One vector is turned by the same rotation once a tick. Each row is the vector after some number of ticks, and that number follows the row.
The counts run from 0 to 249.
[135 111 163 137 132 138 130 127  84 119 104 106 151 120 126 107 143 157
 106 168 121 120 116 157 112  95 103 152 120 158 103 155 135 139 161 115
 169 116 129 108 121 155 128 107 166 139 189 107 123  95 177  84 175  91
 104 149 124 144 132  80 100  92 171 131 141 156 148  56 126 147 127 119
 168 104  98 132 118 177 140 151 172 138 107 106 113  93] => 139
[126 144 163 124 132 132 103 104 118 163 137  82 189 131  99 117 127 128
 118 140 135 139 126 145 133 137 149 150 111 177 156 133 121 130 151 134
 157 127 110 114 121 176 158  90 168 118 181  89 178 100 141  88 172 142
 136 165 125 143 132  73 144 113 130  71 149 127 118  67 154 143 110 135
 104  75 113 154 119 111 157 146 176 133 117 125 102  92] => 145
[147  95 176 132  97 154 121 126  66 131  89 109 163 117 119 105 125 139
 104 171 137 111 120 173 118 114 120 168 129 182 112 136 140 134 152 120
 157  89 111 111 118 163 141 108 188 141 158 116 122 111 162  88 177 124
 114 161 124 128 148  66 103  99 172 117 140 151 118  76 126 141 145 126
 162 106 119 139 126 164 159 150 171 128 142 123  88  85] => 5
[153 114 139 127 126 157 105 147 124 136  93  88 164 155 112 104 102 152
 138 138 144 174 114 131 180 107 126 145 148 164 160 146 129  95 150 141
 149 112 129 115 128 131 154 121 131 114 208 138 159  99 144 106 183 138
 105 156 108 123 122  43 153 100 156 139 150 105 117  87 121 170 127 129
 172  82 118 157 103 143 140 142 148 122  94  98 111 105] => 98
[131 104 162 137 116 143 122 126  67 117  85 104 159 117 130 110 134 155
 110 177 130 112 108 145 117  99 118 151 131 168 110 141 117 149 156 121
 158 115 126 103 115 138 123 108 180 147 176 113 144 110 161  80 165 101
 107 163 112 132 141  85 114  94 171 105 154 148 156  69 104 139 120 120
 163  89  96 125 119 171 149 166 158 130 102 109 102 102] => 140
[144 137 144 111  90 122 124 104  91 143  66  85 160 153 132 124 151 131
 126 151 150 143 104 170 151 118 132 174 157 185 132 130 104 135 147 119
 172 126 159 123 137 147 137 121 150 149 183 126 117 125 166 112 200 151
 129 165 139 157 135  79 135  92 180  93 163 138 123  77 123 154 115 117
 155 105 139 127 114 159 124 134 149 167 103 119 118 107] => 185
[135 111 140 126 110 154  88 153 100 155 116 115 174 124  96  96 107 120
 123 125 158 139 120 147 154 114 150 174 118 192 113 119 135 114 135 126
 122 147 119 107 121 147 154 104 155  88 151 128 161  69 130  79 190 141
 118 146 120 159 130  39 137 107 162 102 154  78  98  82 140 139 124 134
 126 122 118 144 112 124 147 126 169 114 106 127 124  89] => 235
[141 121 141  98 115 129  95 127 112 147  76  72 182 157 109 118 126 117
 154 120 179 135 105 156 108 102 142 148 104 186 152 136 144 132 149 135
 120 128 103  95 148 146 132 110 146 130 197 131 145  80 159 106 206 112
 112 151 138 147 119  94 162 119 153 110 155 105 148  71 133 139 102 126
 103 110 127 139 130 121 125 143 166 134  87 110 117  80] => 189
[150 121 119 121  97 111 110 133  91 133  61  90 144 140 114 123 171 135
 118 155 153 146 103 162 145 104 126 184 156 175 117 152 108 134 157 105
 157 121 154 122 152 161 124 118 150 140 173 121 117 116 155  99 194 121
 102 153 137 149 114  82 124  97 197  89 160 160 131  66 124 124 132 110
 140 116 153 154 101 157 133 128 155 149 103 115 117  98] => 50
[122 145 161 113 130 143 121 115  73 121  96  93 177 118 114  75 133 152
 124 135 154 136 114 120 104 134 173 153 103 148 112 157 139 157 145 158
 170 112  88 121 132 140 100 118 160 140 170 107 131  98 129 119 168 140
 129 171 128 140 129  83 109 121 191 110 195 153 162  65 140 151 153 108
 123  80 128 154 138 136 155 160 153 140 137 115  96  94] => 168
[126 133 152 120 149 143 104 126  61 115 103 108 168 127 123  87 135 155
 143 132 168 127 131 125 100 141 149 142 108 158 132 153 142 163 140 168
 158 128 104 120 132 106 127 109 185 119 173 103 154  99 154  95 169 118
 140 143 124 136 141  82 143 120 193 114 166 132 193  66 151 158 121 118
 118 106 107 113 142 143 139 154 146 152 124  96 127  99] => 166
[140 130 154 140  90 142 114  95  93 135 103  75 125 148  99 114 146 163
 164 128 161 150 133 147 158 160 140 169 133 180 153 115 135 112 143 157
 133 126 134 135 127 135 151 107 164  77 161  97 147  92 116 111 170 145
 142 158 121 148 136  57 160 128 165  83 151 133 117  66 186 169 135 109
 122 109 147 138 121 125 135 127 146 117 129 112 111  88] => 67
[116  90 148 140 104 150 113 141  42 120  79 122 137  96 102 105 133 146
 117 150 139 140 102 138 134 119 138 163 126 174 119 152 128 107 145 127
 148  94 136 127 127 165 146 109 174 110 148 113 145 113 127  80 178 150
 113 153 107 131 127  61 107  99 190 105 147 145 129  78 143 120 162  99
 140 107 140 184 113 129 145 151 171 117 132 106  95  86] => 60
[154 115 121 136  91 127 124 126  90 140  67 100 143 141 119 129 162 134
 125 144 151 146 112 155 173 120 131 177 160 181 141 139 124 121 158 107
 163 130 166 134 134 157 153 102 163 101 170 130 135 119 134  99 177 144
 110 148 124 157 117  51 138  98 179  81 148 146 131  81 143 138 129 108
 152 108 159 151  83 138 132 103 159 141 108 113 144 104] => 239
[137 117 144 103 123 123 129  98  82 145  70  71 156 139 106 103 153 135
 128 116 172 134 105 145 114 120 161 152 100 157 126 153 146 154 142 149
 145 109 120 115 156 158 116 120 147 120 180 117 122  95 114 133 191 147
 117 162 143 151 105  95 129 121 169 102 186 165 167  77 134 119 150  82
  87 113 154 173 126 111 126 135 164 130 128 104 121  84] => 25
[130 104 172 146 141 124 115 122  61 120  98  98 132 134 106 102 124 163
 148 172 152 124 108 154 110 129 117 158 129 155 115 118 122 156 139 151
 153 123 107 106 133  96 145 114 176 118 159  90 134  99 132  81 177 113
 140 147 143 139 139  91 151  96 178 124 140 134 159  47 142 157 130 103
 116 135 116 107 155 160 136 158 145 155 126 113  96  93] => 30
[155  82 149 137 104 153 122 117  83 131  69  92 130 132  99 101 120 154
 144 127 174 137 104 145 150 101 141 168 107 165 112 139 161 118 127 172
 119 104 121 111 130 132 132 124 142  95 162 140 118  72 103 134 188 150
 114 158 124 158 119  47 126 113 168 141 164 127 131  95 140 167 159  79
 134 129 140 153 104 130 122 120 159 108 128  96 130  93] => 70
[109 146 145 133 114 136 119 110  92 113  94  96 144 127 114 104 148 163
 142 128 156 161 103 112 132 140 163 148 133 171 111 133 130 138 133 145
 140 163 177 145 145 104 120 114 144  97 185 115 142  77 126 102 183 140
 125 161 122 165 128 100 133  97 186 101 189 135 146  57 156 167 139  99
 135  97 125 151 136 151 104 139 137 139  84  90 142 106] => 77
[129 108 136 139 163 152 107 140  92 123 122  76 144 148 121 113 126 162
 153 139 166 133 122 129 114 113 127 118 112 150 152 141 143 138 157 154
 143 149 118 113 126 124 140 101 158  76 201 105 163  67 156  89 161 103
 116 135 111 121 116  85 152 113 156 124 138 130 163  51 164 145 119  98
 117 103  92 148 143 141 132 163 169 128  95  83 120  92] => 110
[146 103 168 125 115 142 123 138  86 125 108 108 151 112 117  95 131 148
 104 168 122 129 136 183 111 120 116 158 107 184 112 153 155 137 158 124
 160 103 108 116 121 168 143 106 184 137 169 101 126 101 171  95 181 116
 122 150 127 138 137  72 100  98 172 131 138 157 119  59 144 138 137 135
 148 117 120 154 124 157 162 150 174 129 142 126  92  82] => 4
[142 118 155 120 136 129  98 129 109 143 115 103 177 131 100 103 138 131
 116 137 148 122 138 170 102 124 126 155  93 179 137 146 160 141 147 126
 148 114  74 107 130 165 143  91 178 128 180  93 146  95 154  82 194  94
 128 138 132 153 128  66 146 117 149 113 154 129 153  64 154 133 113 151
 104 115 123 137 130 118 163 138 166 130 124 128 110  68] => 2
[126 107 138 125 125 130  89 134 105 136  75  71 159 162  98 124 130 137
 152 142 162 144  94 149 111 102 132 141 127 164 153 120 121 113 155 132
 123 135 113  94 146 134 139  99 145 113 197 109 146  82 130  85 198 108
 109 151 125 125 116 114 167 108 139 110 145 117 140  55 130 132 114 114
  98 107 125 158 142 130 116 163 163 126  75 106  82  83] => 54
[114 129 145 123 116 118 112 103 113 132  66  89 156 136  95 107 153 154
 129 117 165 139  99 116 123 122 168 157 105 162 112 143 141 128 136 149
 129 140 120 122 149 131  99 102 134 119 186 119 137  80  85 115 187 118
 113 161 128 165 110  95 152 117 157  92 198 131 179  68 131 143 134 104
 109 101 146 147 116 114 108 137 135 120  93  99 135 103] => 79
[126 132 157 112 107 144  92 132 111 131  94 110 179 136  98 109  95 128
 147 121 145 175 110 138 143 112 143 149 125 184 139 132 146 101 127 141
 131 114 124 116 143 124 147 121 136 131 190 134 143  92 154  99 225 155
 135 147 135 147 139  60 151  96 166 154 168  88 135  80 134 172 134 144
 142 112 144 142 128 137 123 140 138 127  88 109 110  87] => 44
[141  79 166 149  87 149 114 139 130 136  81  91 126 133 108 119 136 176
 109 173 126 123 123 171 157 108 108 162 131 179 121 132 135 128 149 126
 139 128 160 125 119 151 137  96 157  95 190 117 142  80 122 103 171 116
 115 155 130 173 137  70 137 104 142 125 144 141 118  74 151 142 115 106
 161 132 129 140  90 150 135 130 172 118 127 107 141  94] => 94
[135  72 168 115 101 163 128 124  69 132  65 104 128 121 114 100 112 154
 132 150 165 124 113 165 133 123 132 149 110 174 133 146 161 132 136 166
 137  98 121 117 134 143 154 116 173  99 159 132 131  88 120 121 180 157
 127 155 126 140 140  60 132 115 164 147 156 148 126  92 152 141 156  79
 128 141 148 152 109 125 142 133 179 110 161  99 120  95] => 204
[141 116 119 118 114 127  92 163  89 147  95 122 157 117 109 101 147 129
 107 130 156 139 133 151 138 107 138 173 118 187  97 161 139 155 141 119
 140 148 152 120 145 155 133 111 164 100 168 126 139  89 169  86 196 120
 105 127 140 174 119  64 118 108 191 105 157 127 129  80 140 126 124 112
 133 140 144 150 115 146 130 121 170 154  96 114 151  98] => 48
[135 108 158 118  99 158  89 148 109 147 103  97 175 132  93 106 101 134
 135 126 148 157 119 145 151 109 150 171 118 188 121 112 139  97 144 142
 120 135 111  97 116 140 138 114 149 100 162 134 146  61 123  84 188 142
 109 157 118 137 132  52 140 112 159 115 161  83  93  91 133 151 128 136
 133  99 117 150 125 129 154 135 160 107 102 130  93  83] => 234
[137 120 161 110 134 129 100 131 119 153 107  77 185 144 107 104 124 130
 119 141 156 124 134 166  99 116 133 139  88 173 143 135 144 147 147 135
 139 120  86  94 132 161 126 100 163 135 198  98 143  81 142  97 197 101
 124 145 141 142 122  88 152 125 136 110 159 126 152  58 147 132 108 145
  90 105 118 140 140 126 152 152 174 129 116 128  97  85] => 1
[126 153 167 129 102 126 125  79 114 130  73  78 186 147 120 120 151 150
 132 136 147 133 107 129 133 107 145 155 134 180 122 120 121 132 139 139
 145 147 156 122 128 115 117  96 144 148 202 128 142  96 131 106 187 130
 119 174 124 160 132 104 141  90 158  93 186 127 164  70 118 172 112 124
 153  78 109 122 132 156 105 141 143 135  86 107 142 108] => 132
[133 104 126 128 130 130 105 115  95 145  82  79 161 161 112 130 123 126
 165 122 180 140  90 131 136 101 133 136 138 171 162 117 128  98 146 137
 125 140 128 106 148 126 151 104 136  88 186 123 150  82 126  83 188 120
 117 135 116 133 115  75 175 102 152 111 140 102 153  67 137 147 118 123
 111 103 129 145 122 126 109 132 155 115  67  95 123  88] => 243
[139 106 165 132  97 129 109 140 109 137  75 104 136 138 107 114 127 162
 121 166 130 144 118 180 153 140 101 159 143 178 125 140 118 156 131 145
 154 132 161 137 137 116 147  99 167 118 180 110 128 101 139 103 203 136
 139 145 154 178 153  65 170 101 154 138 160 138 127  74 154 161 110 114
 136 154 153 113 102 154 131 132 158 157 132 106 142 104] => 40
[153  82 155 147  85 145 112 133 117 134  68  87 140 145 113 124 134 167
 115 170 139 120 118 170 172 105 110 162 143 176 134 140 124 128 150 131
 143 113 142 119 116 147 139  95 161 111 189 125 146 106 118 100 171 105
 111 169 130 154 136  55 150 108 141 117 153 139 127  78 131 144 113 113
 176 122 133 124  82 148 143 135 158 119 129 107 135  94] => 95
[131 114 129 125 134 143  80 162  90 127 112 104 152 139  93 106 130 139
 139 132 157 137 128 138 106 129 128 140 109 175 155 150 153 131 148 140
 119 128  99 103 146 140 147  98 175  90 182  98 161  80 154  70 192  94
 121 126 121 133 117  80 160 125 167 123 145 132 151  52 168 124 115 121
 106 124 133 157 136 124 139 148 169 127 104 105 109  78] => 56
[121 107 164 141 141 153 133 102  69 139  97  98 146 114 108  99 127 157
 112 152 133 130 100 136 134 110 152 153 108 139 100 144 133 121 147 145
 168 111 118 121 116 162 131 115 147 111 163 110 139  93  98 107 156 144
 107 176 101 131 115  66  92 102 168 100 173 154 138  75 125 143 176  72
 132  79 113 172 113 122 159 150 162 114 129 107  96 102] => 115
[140  88 155 134  95 141  91 155 120 124  67 100 128 135 103 103 129 178
 116 179 121 141 115 180 137 128 106 151 142 175 133 139 118 151 152 121
 153 130 136 115 125 137 132  91 165 110 182 104 130  99 119  97 175  97
 122 155 144 160 145  85 165 100 152 126 156 161 133  53 156 133 118 120
 141 139 143 131 107 155 145 144 169 141 141 111 102  88] => 229
[120 115 161 134 140 161 137 111  69 120 112 105 148 101 104  94 136 159
 117 140 144 130 114 118 122 127 153 153 106 148 115 163 152 126 149 144
 167 107 113 128 123 169 132 109 162 109 169 101 140  99 116 107 154 137
 115 163 101 129 121  57  94 113 186 109 168 166 152  77 143 147 172  97
 139  76 120 181 114 129 150 146 161 112 134  99 114  93] => 114
[128 122 151 103 136 143 105 127  96 140 126  80 152 147 109 106 129 147
 145 140 160 161 124 159 125 158 145 142 118 174 159 137 127 143 153 146
 154 135 124 124 134 159 154 108 166  93 173  82 156  88 148 100 173 143
 135 156 127 133 128  91 152 124 167  93 142 139  98  59 184 138 124 109
  80 102 138 169 138 119 144 147 176 138 142 115  87  89] => 200
[131 142 148 111  89 116 117  99  91 134  55 104 171 139 124 124 138 122
 142 151 147 150  89 154 147 119 129 160 157 188 145 133 111 120 141 120
 153 129 167 126 151 142 152 108 163 157 186 127 130 131 155  97 204 152
 132 158 133 151 142  99 148  91 171 100 161 124 136  77 121 152 112 123
 143  93 138 126 118 154 105 133 159 150  86 104 126 103] => 186
